(in the rows, 128 means zero)
Families of rows that turns and mirrors carry onto each other, the same ones carrying the whole set onto itself: the rest of each named row's family, in list order:
9 families of 4 rows:
mura: [124 112 141 123 127 103 113  99 157 128]
Lokal: [135 127 104 127 172 143 127 111 157 123]
nif: [131 141 151 111 125 115 106 134 111 105]
Timu: [130 140 117 112 121 145 127 120  98 151]
Nosig: [135 124 136 134 128 103 114  95 162 123]
Pipeb: [142 141 124 118 118 153 130 116 106 150]
sofoz: [133 132  79 126 153 137 138 103 128 134]
lef: [129 135 140 105 121 117 118 133 117  93]
Pozug: [133 134  88 135 160 151 119  97 142 122]
pegup: [117 122 130 141 139 109 109 109 167 117]
Rafo: [137 141 117 121 132 149 128 111  87 138]
Porim: [115 129 110 143 145 105 105  91 155 116]
zufeg: [130 146 122 125 126 142 133 138  95 137]
kan: [138 132  84 126 156 146 128 101 141 108]
kemi: [124 130  95 117 175 146 128  99 136 123]
gaz: [128 131 149 108 121 106 115 134 116 110]
Dazo: [130 120 135 135 131  99 106 100 160 118]
dimis: [129 147 153 103 128 120 107 128 111 109]
feraf: [133 134 148 104 137 123 105 119 100 104]
Diz: [123 148 151 101 130 122 110 122 113 101]
vusuv: [132 146 146 111 133 106 106 141 122 109]
Pufug: [112 130 137 150 134 110 114  98 159 124]
zita: [128 134 114 124 129 165 129 115 100 143]
Kazev: [119 106 127 142 129 114 102  97 156 122]
dak: [130 127  87 128 167 143 126 100 141 125]
detag: [127 128 120 128 124 165 130 114 100 139]
Duk: [131 140 127 137 130 148 138 110  93 144]
kaduf: [133 118  93 136 170 142 127 103 145 122]
kude: [121 141 141 126 116 110  98 134 126 102]
bomug: [124 127  85 127 170 143 118 101 128 124]
luma: [139 138 152 116 140 115 105 137 117 101]
leman: [119 118 130 138 134 104 103 100 161 119]
Korot: [142 135 118 132 128 169 120 111 108 143]
Ribov: [137 141 117 123 129 156 130 119  99 146]
Kufav: [139 120  96 137 171 141 132 108 143 116]
dila: [126 118 120 148 131 110  97 104 161 124]

Which other rows belong to the same family as Porim? sofoz, zufeg, kude
Which other rows belong to the same family as leman? nif, dak, Ribov
Which other rows belong to the same family as Pufug? lef, kan, Duk
Which other rows belong to the same family as mura? Lokal, feraf, Korot
Which other rows belong to the same family as Dazo? dimis, zita, kaduf
Which other rows belong to the same family as dila? Timu, vusuv, bomug
Which other rows belong to the same family as Kazev? Pipeb, kemi, luma

Families of rows that turns and mirrors carry onto each other, the same ones carrying the whole set onto itself: the rest of each named row's family, in list order:
3 families of 6 rows:
fesun: [142 123 142 130 121 128 110 156 145 109 122 131 151 120 145 126 131 152
 112 126 113 140 144 144 146 117 113  92 115 131 130  78 138 109 111]
kiz: [123 146 134 136 145 119 149 135 119 145 136 124 121 137 159 136 137 117
 125 146 127 158  99 129 103 138 160 130 109 134 109 161  92 130 158]
fimi: [131 135 136 117 137 125 108 128 159 133 125 110 147 114 159 127 131 141
 163 132 120 151 118 145 140 109 130 121 166 147 135 121 145  95 109]
bove: [113 117 134 134 120 132 151 154 101 116 122 129 128 141 102 137 143 119
 103 142 101 127 125 133 115 133 147 138  83 115 116 147 113 151 132]
kota: [128 123 121 137 138 132 129 112 116 145 121 127 131 149 110 151 126 127
 118 119 137 118 113  96 118 136 151 166 117 135 128 164 106 157 155]
tifit: [134 135 145 118 131 120 110 133 162 131 129 108 143 120 163 116 130 145
 158 130 120 156 115 135 139 112 122 126 166 152 134 118 136  98 112]
kodiz: [112 125 133 125 122 139 151 150  96 118 121 130 132 136  98 142 148 112
 105 141 103 125 128 142 116 138 149 134  90 110 110 147 113 140 136]
Duz: [125 127 115 137 142 134 124 112 110 147 136 131 143 149 117 154 120 117
 115 116 144 113 114 106 122 121 154 163 125 127 130 163 119 156 157]
zim: [123 140 133 140 143 127 142 145 120 150 132 127 123 138 153 135 145 118
 129 148 119 157  91 127 103 130 164 128 112 134 116 168  92 138 149]
Kuvop: [150 123 126 123 100 120 110 117 157 129 128 152 130 114 122 126 129 140
 126 112 141 111 150 126 164 127 109 131 162 125 131 110 141 115 144]
teko: [112 121 132 132 117 132 158 149 104 118 128 129 123 135 106 151 139 108
  94 130  98 116 126 145 119 122 150 143  92 109 115 140 116 146 133]
sog: [124 128 113 132 147 129 128 109 109 141 128 121 130 150 102 153 124 129
 114 124 140 120 114  95 123 136 156 159 122 131 123 158 114 154 151]
Popat: [152 123 123 122 111 116 119 114 162 125 124 138 134  99 127 116 126 147
 137 108 136 113 154 125 156 116 102 137 150 129 138 116 139 113 145]
nidak: [149 122 124 123 114 123 106 119 164 125 127 141 133 109 123 110 130 152
 129 112 138 117 151 116 163 121 101 137 151 131 143 112 138 119 139]
dabe: [143 117 135 124 115 122 119 145 143 107 128 135 146 129 148 133 114 144
 108 140 113 139 145 146 136 116 120  90 127 126 123  74 135 106 110]
tek: [132 136 136 111 127 125 113 130 159 133 144 115 145 125 160 125 124 147
 160 140 123 148 109 137 139 111 131 120 177 141 127 122 150 101 119]
lupaf: [143 120 132 137 128 122 117 150 143 109 120 129 143 118 147 126 122 152
 110 131 119 137 146 146 150 111 119  90 117 129 122  76 143 113 113]
buda: [122 136 126 139 147 129 150 147 122 139 145 128 118 131 162 136 128 105
 127 149 126 159  97 139 104 126 164 130 118 130 110 162  94 141 146]

Which other rows belong to the same family as nidak? fesun, bove, kota, tifit, zim
Which other rows belong to the same family as kodiz? kiz, fimi, sog, Popat, lupaf

Families of rows that turns and mirrors carry onto each other, the same ones carrying the whole set onto itself: the rest of each named row's family, in list order:
3 families of 5 rows:
nolo: [124 133 111 129  79 109 127 152 169 107 133 128 159 116 121 116 100]
peduk: [142 114 117 143 104 139  92 173 174 130 146  67 112 129 126 147  86]
Gop: [132 134  90 148 105 133 117 138 169 109  89 118 134 124  99 140  90]
toki: [106 100 154 157 127 132  97 155 156 129 132 152 121 143 142 151 105]
Pilud: [136 135 104 131 109 139 143 172 138 147 130 131 117 144 155 159  93]
seb: [119 128 145 125 105 110 108 156 155 119 154 110 163 158 127 125 108]
desef: [132 126 110 114  84 116 121 160 161 130 156  97 147 144 152 124  95]
Neb: [110 119 119 152 136 115  93 131 161 118 100 116 138 158 107 142  84]
pigu: [131 126 145 150 133 135  85 173 162 122 144  86 125 144 102 155 102]
zuna: [113  95 134 161  86 134 115 155 170 117 125 148 125 101 133 126 107]
dokos: [142 124 129 154  98 148  97 178 177 114 144 106 112  96 110 148 107]
Lesov: [108  87 123 162 107 132 117 151 156 144 122 138 107 129 160 139  86]
Gal: [143 145 108 146 103 152 141 176 146 126 116 138 118 115 114 164 108]
mal: [133 146 129 132 127 139 126 164 137 130 128 139 136 169 129 166 109]
zubuk: [122 104  93 158 113 126 108 135 168 131  97  93 119 146 123 139  72]

Which other rows belong to the same family as desef? peduk, Pilud, Lesov, zubuk
Which other rows belong to the same family as zuna? nolo, Gop, dokos, Gal

Families of rows that turns and mirrors carry onto each other, the same ones carrying the whole set onto itself: the rest of each named row's family, in list order:
4 families of 4 rows:
zag: [143 135 113 133 116 102 131 115 118 147  90 138 128 159 132 126 148 131
 143 122 132 148 109 111 142 119 137 131 110 121 136 106 108]
zagar: [124 143 152 121 121 170 131 136 100 156 154 124 108 127  98 143 115 124
 123 122 113 147 136 123 142 119 124 107 143 129  91 150 139]
dat: [154 131 111 130 123 114 146 122 119 160  84 129 128 150 111 103 137 124
 125 145 133 137 108 119 135 140 115 130 103 117 124 119 111]
nufad: [143 126 101 138 118 122  97 164  95 125 150 127 141  92 134 106 120 141
 101 138 123  98  98 146 116 131 121 137 130 123 145 149 137]
puza: [127 141 151 132 129 145 124 133 108 152 166 109 117 125 107 126 127 118
 124 140 112 125 134 140 134 149 111  79 155 108 112 138 149]
Koge: [139  98 118 129 121 142 107 119 104 121 109 141 142 126 164 112 121 123
 111  90 143 145 149 146 158 130 155 127 103  96 107 128 101]
bov: [149 145 121 147 127 144 105 144 108 140 142 122 140  99 129 109 116 139
  97 141 117 122  99 161 130 131 131 159 144 152 145 154 140]
Mek: [126  83 115 125 119 155 112 117 105 121 151 141 144 126 136 104 113 129
 128  87 133 149 139 156 140 137 165 131 101 106 132 122 109]
dovo: [122 106 125 136 121 146  80 102 109 108 136 144 130 129 150 118 114 124
 132 122 117 142 156 150 147 113 147 139 107  84 119 119 106]
deruz: [127 123 164 124 122 152 141 118 108 160 162 108 144 134  95 138 107 118
 137 130 126 139 135 130 141 127 127  91 145 125 109 155 140]
kaso: [142 138 142 119 124 141 128 133  99 161 170 113 128 134 106 111 118 120
 165 124 111 127 136 117 146 133 118  84 133 109  94 133 140]
zaver: [145 124 109 115 126 103 112 118 107 145  89 117 119 150 136 128 131 133
 125 143 123 136  98 100 138 123 101 132 108 110 122 101 113]
per: [166 125 121 127 132  81 108 108 116 142  94 118 106 135 115 135 124 120
 120 124 126 132 122 105 136 122 120 134 112 121 129 114 103]
gor: [128 105 110 128 119 138  75 117 104 124 139 127 127 128 152 111 105 146
 136  98 130 140 166 141 138 133 163 123 105  99 114 116 109]
pudiv: [143 138 117 156 115 145 119 149  94 135 137  95 152  96 134 131 120 138
 101 144 103 124 121 145 119 128 138 147 145 148 154 141 125]
vir: [142 134 120 133 115 129 102 156  99 135 157 129 141  84 124 128 112 136
 122 133  98 110 116 153 128 142 104 145 139 152 144 145 147]

Which other rows belong to the same family as gor? bov, deruz, zaver
Which other rows belong to the same family as zagar? dovo, per, pudiv
Which other rows belong to the same family as kaso? dat, nufad, Mek

Families of rows that turns and mirrors carry onto each other, the same ones carrying the whole set onto itself: the rest of each named row's family, in list order:
11 families of 3 rows:
Sim: [159 137 144 117 113 129 122 129 150 142 149 107 125 135 132 120 125 115
 126 105 131 137 142 112 147 115 125 107 122 158 143 145 132 124 127 161
 128 153 120 176 131 105 117 112 121  95 118 132 155 140 145 135]
Kemid: [160 159 140 125 132 123 121 119 123 128 136 110 118 145 134 122 148 117
 127 114 155 141 130 103 139 131 120 128 129 138 145 125 140 133 137 173
 145 129 119 164 136 118 112 111 105  90 108 135 144 139 148 110]
sutus: [ 76 135 148 107 144 135 123 144 141 121 108 144 122 130 130 132 114 115
 116 161 158 120 115 140 126 147 141 126 129 123 135 109 129 120 126  82
 136  99 135 117 114 137 141 154 123 139 143  99 129 100 125 114]
fufu: [132 115 106 126 116 140 134 143 109 133 126 136 121 128 129 112 127 117
 132  91 116  93 145 132 158 117 134 132 160 142 103 128 150 114 160 114
  91 123 156  91 105 120 127 141 144 155 154 129 146 122 148 124]
vitap: [ 94 122 150 118 118 143 130 158 136 105  94 130 141 128 106 133 122 122
 119 158 160 133 126 133 105 124 140 133 126 130 120  99 132 153 115 101
 131 109 127 114 117 136 142 144  97 120 139  96 152  98 111 104]
mitu: [129 128 110 143 102 132 133 157 113 144 115 123 116 123 132 122 129 111
 114 100 112  94 156 142 148 106 105 157 128 124  95 150 128 110 132 119
 107 118 152 111 123 120 113 148 146 175 132 133 133 119 146 135]
tiko: [109 147 157 102 145 143 123 150 143 112 110 123 143 133 113 127 110 142
 145 156 144 124 134 137 111 124 140 121 132 127 120  99 139 115  97  92
 143 110 123 109 109 146 142 136 103 133 139 112 140 106 116 100]
Zumi: [101 131 151  97 141 139 127 144 138 112 112 132 128 116 113 135 120 127
 123 164 123 132 121 137 103 121 151 138 124 151 127 117 116 129 120 109
 154  93 121 114 105 141 146 155  89 105 135 116 124  98 107 117]
nalo: [110 141 159 108 136 149 120 141 151 102 128 145 132 142 116 151 121 141
 125 177 125 141 128 138 109 120 136 124 129 137 135 101 119 128 125  99
 151 107 120 131 114 137 144 147 116 111 129  99 145  96 122 131]
vev: [125 113 110 132 119 127 136 137 118 143 111 134 139 129 128 132 113 123
 112 115 104  91 150 142 160 111 104 141 159 133  88 123 138 129 145 108
 101 118 161 103 122 124 123 150 154 168 141 129 139 110 125 109]
Memas: [100 119 159 103 131 128 125 162 148  96  99 120 139 125 114 140 123 131
 119 137 129 124  98 115  90 120 151 130 127 144 138 107 139 119 104 100
 149 114 135 128 106 144 131 144 111 119 137 113 149 100 105 118]
neri: [135 114 105 151 121 128 145 140 110 156 125 116 111 131 127 138 133 105
 113 127 129 101 167 140 155 118 114 143 143 139 103 142 126 117 148 129
  93 123 137 101 109 118 130 140 130 177 136 153 127 137 130 127]
dem: [ 96 139 146 100 141 124 138 148 139 112  87 132 147 136 128 132 114 140
 137 148 137 133 122 141 115 144 154 133 139 137 136 114 144 144 128 103
 142  94 113 104 123 149 136 152 113 143 125 112 141 107 109  95]
dakop: [137 135 143 121 129 128 130 128 120 133 143 126 128 141 128 121 144 113
 110 108 149 144 118 101 133 114 124 130 102 146 122 159 148 131 132 161
 138 134 134 179 126 103  99  99 120 114 110 162 149 112 152 135]
danu: [128 134 107 146 118 127 138 132 126 153 127 146 126 121 131 122 134  98
 106 131 119  85 138 136 141 118  97 152 151 135 109 137 128 128 150 130
 103 104 164 113 119 119 119 145 167 159 139 141 119 129 132 127]
nupuz: [133  97 111 145 130 123 128 138 114 151 114 125 119 118 126 101 118 108
 119 119 111  74 155 145 145 119 111 138 141 132 101 142 154 120 153 126
 105 113 152 119 120 120 141 140 148 151 138 141 149 143 130 129]
refen: [ 84 130 148  96 151 126 124 138 124 112 108 148 146 126  96 129 134 134
 132 128 137 126 125 134 106 144 148 132 134 133 134 110 123 111 122  85
 147 122 120 142 110 151 148 135 107 124 142  95 128  99 114 108]
sen: [109 125 149  91 145 144 131 136 144 113 119 134 129 125 137 147 128 128
 129 153 133 128 120 114 107 134 160 117 134 122 130 104 137 118 130 106
 136 117 110 135  96 140 151 171 110 124 144  86 132  95 122 108]
mez: [110 116 110 133 114 146 119 146 125 147 123 123 104 136 120 111 127 101
 135 108 108  92 126 130 163 107 113 159 158 138 108 121 119 106 128 116
 114 116 160 106 124 125 126 137 157 161 147 131 146 129 130 114]
ruta: [160 140 119 120 129 103 130 129 127 139 143 125 130 143 123 139 152 115
 117 102 153 136 130  98 143 125 126 121 112 141 139 140 139 126 141 153
 134 147 112 176 134 113  96 112 134 127 108 138 128 149 148 127]
nolu: [144 122 140 128 138 121 118 132 140 119 124 143 153 165 133 128 135 115
 122 110 149 152 129  96 116 111 127 133 125 131 133 128 127 140 135 158
 141 142 122 181 122 138 104  99  97  92 119 124 147 128 141 127]
bovu: [137 132 101 145 107 145 135 118 111 142 145 121 117 128 135 128 141 104
 125 109 116  93 147 135 156 115 106 157 143 142 120 132 143 118 149 134
  97 122 162 115 129 119 139 143 131 155 137 159 158 122 155 132]
dibir: [126 133 124 136 122 149 125 139 101 154 120 130 128 117 127 116 117 104
 123 109 106  86 147 145 162 106 110 141 167 152  98 142 108 117 137 111
 113 120 154  98 117 115 118 143 145 140 135 145 139 133 131 126]
bula: [141 144 140 111 115 121 115 134 116 140 132 115 135 142 130 119 148 102
 118  98 137 130 122 114 120 114 124 124 102 158 147 154 128 133 126 157
 140 135 101 177 132 113  96 117 115 100 112 149 144 141 135 135]
zumek: [155 143 140 117 140 110 111 135 139 127 140 123 143 131 136 139 154 126
  98 113 156 119 139 105 129 116 131 116 103 132 142 145 135 128 137 168
 143 150 136 169 115 104 103 124 101 100 119 131 148 152 141 124]
guzeg: [107 114 101 129 121 134 131 113 110 154 126 142 115 121 135 125 122 122
 104 101 106  91 158 153 166 130 121 149 132 144 103 141 138 117 141 118
 118 131 144 107 117 127 135 163 149 150 135 143 141 112 148 120]
Tumef: [157 145 152 114 131 107 136 139 139 140 136 129 150 135 143 131 159 131
 124 104 155 141 136 106 129 123 113 140 141 147 147 146 129 144 126 160
 135 142 113 180 126 113 102 117  97 109 139 124 132 128 142 125]
mul: [103 136 150 109 132 140 151 147 145  98 105 132 141 117 126 121 127 136
 140 141 143 122 128 128  99 128 159 133 133 121 132 115 127 132 132  86
 150 111 137 124 131 133 157 165 109 114 135  94 144 120 109 109]
guve: [162 128 130 109 137 116 127 112 129 125 134 140 134 155 132 152 149 116
 123  97 143 123 140 106 133  98 131 118 112 162 142 143 128 122 141 152
 131 170 122 163 140 124 114 109 107  99 120 139 138 127 136 129]
vezir: [153 131 132 112 134 128 122 128 126 138 124 133 134 155 131 132 148 114
 101  91 136 144 149  88 118 121 136 107 111 132 152 154 146 141 139 146
 113 143 123 182 107 119 105 112 121 118 116 138 145 132 148 131]
regu: [116 124 150  99 133 132 142 143 136 111 120 130 130 130 112 131 134 154
 125 150 154 152 129 126 110 135 147 130 126 139 140 100 142 128 111 102
 147 108 123 131 116 141 161 150  94 116 142  99 131  95 120  96]
bedot: [160 143 145 101 137 109 120 136 141 144 138 131 128 137 141 131 143 130
 142 123 145 149 130  93 129 109 123 137 108 146 134 150 141 140 131 163
 131 138 125 173 139 127 113 118 119 100 110 141 125 136 150 141]
Gem: [112 128 132 136 122 131 143 149 101 149 138 138 108 122 125 115 121 110
 109 128  92 104 144 145 148 115 136 137 150 128  88 142 130 107 153 116
 113 111 167 112 112 121 127 156 156 154 125 146 131 134 138 129]

Which other rows belong to the same family as Gem? Sim, Memas
Which other rows belong to the same family as dakop? nalo, mez
Which other rows belong to the same family as sutus? nolu, bovu
Which other rows belong to the same family as sen? fufu, vezir
Which other rows belong to the same family as mitu? tiko, bedot
Which other rows belong to the same family as dem? neri, Tumef
Which other rows belong to the same family as vitap? Kemid, danu
Which other rows belong to the same family as regu? vev, ruta

Families of rows that turns and mirrors carry onto each other, the same ones carrying the whole set onto itself: the rest of each named row's family, in list order:
7 families of 3 rows:
dil: [123 123 124 114 137 140 133 104 154 143 137 142 147 121 131 127 146 121
 125 127 128 104 142 146 116 166 115 107 142 109 151 155 145 109 143 113]
Daso: [118 119 124 121 137 137 127 137 150 127 104 128 162 122 120 122 151 115
 128 138 137  94 137 128 114 145 111 113 128 114 135 141 140  78 117 140]
lise: [150 159 159 111 130 120 136 134 115 148 136 133 128 132 155 141 100 115
 154 126 135 155 112 150 104 114 119 124 126 117 120 143 128 165 136 137]
sabom: [162 147 150 130 140 139 114 143 114 160 143 120 125 121 161 138 101 120
 137 126 144 144  99 144 118 115 126 138 127  94 119 133 123 152 140 107]
zarov: [118 138  95 127 110  96 142 137 131 134 139 118 115 145 104 133 122 146
  97 140 157 121 107 104 134  95 171 139 120 137 146 105 123 121 106 129]
Lugu: [157 144 154 129 120 129 133 133  85 165 139 127 133 106 144 128 102 106
 157 139 142 153 124 142 104 108 142 138 138 110 113 132 128 148 131 119]
mizep: [135 136 101 135  87 101 131 129 138 136 128 123 136 154 104 152 133 134
 105 151 144 147 127  96 131 115 165 127 127 142 124  88 134 126 105 130]
Tavuf: [117 109 118 109 117 155 145 112 143 121 132 123 156 135 124 112 148 115
 120 102 136 116 147 141 114 160 115 106 143 112 111 138 138 102 117 114]
Mifoz: [145 138 152 113 144 122 140 131 123 151 133 113 122 132 158 154 107 129
 149 128 125 153 129 142 111 103 119 144 162 114 120 141 145 151 143  97]
Bek: [123 117 122 130 129 134 127 127 135 114 115 134 133 122 114 119 147 109
 108 105 124  96 157 122 120 139 100 107 147 116 119 143 138  91 138 115]
paru: [139 141 107 124  93  93 125 130 126 147 132 107 136 138 114 135 142 168
  98 156 145 132 119 114 140 114 185 118 136 132 135 115 126 129  99 135]
zonus: [136 136 103 130  91 102 134 135 127 125 143 107 100 130 133 123 129 138
  85 161 147 149 112 126 139 108 164 106 123 133 122 109 135 121 106 140]
Beza: [149 149 159 114 122 117 118 126 108 139 143 114 134 118 166 134  93 118
 146 129 136 143 120 143 125 117 131 139 130  97 119 119 123 167 149 111]
Tesor: [110  95 118 124 112 138 132 134 152 119 133 121 144 125 115 137 152 128
 119 112 139 113 141 143 121 137  91 104 127 121 132 148 117  96 134 110]
dabi: [134 134 117 132  90  99 144 135 127 130 134 117 125 152 101 132 115 151
  93 158 148 113 122 107 129 116 176 126 123 118 135 106 112 117  94 137]
niniz: [151 126 144 141 128 145 123 133 109 140 149 113 136 135 152 135 100 135
 153 141 149 142 100 138 112 106 128 144 146 124 118 132 126 171 155 116]
tusak: [148 151 164 128 126 123 124 136  96 140 139 135 121 112 161 127 104 141
 138 130 131 156 135 133 141  91 151 137 129 119 126 136 132 148 148 114]
gitud: [ 95 120 133 143 116 140 128 119 155 126 115 129 141 124 122 121 134 119
 131 106 152 120 140 133 115 149 112 125 128 106 128 159 126  87 135 113]
nafig: [129 122 106 134 101 120 132 129 145 131 123 124 116 148 100 134 121 152
  89 153 122 131 111  97 130 111 147 112 117 131 131 108 127 124 105 163]
Fibo: [144 143 107 148  96 116 149 113 134 137 131 105 123 139 105 132 130 139
  92 151 147 127 106 123 148 107 153 120 121 133 155  92 113 114 100 117]
feru: [115  95 127 131 121 120 137 122 143 131 127 116 156 138 119 131 139 110
 116 108 139 107 158 127 113 158  98 106 135 107 138 149 132 102 142 121]

Which other rows belong to the same family as dil? tusak, nafig
Which other rows belong to the same family as Mifoz? Daso, zonus
Which other rows belong to the same family as dabi? Beza, feru
Which other rows belong to the same family as Bek? lise, paru

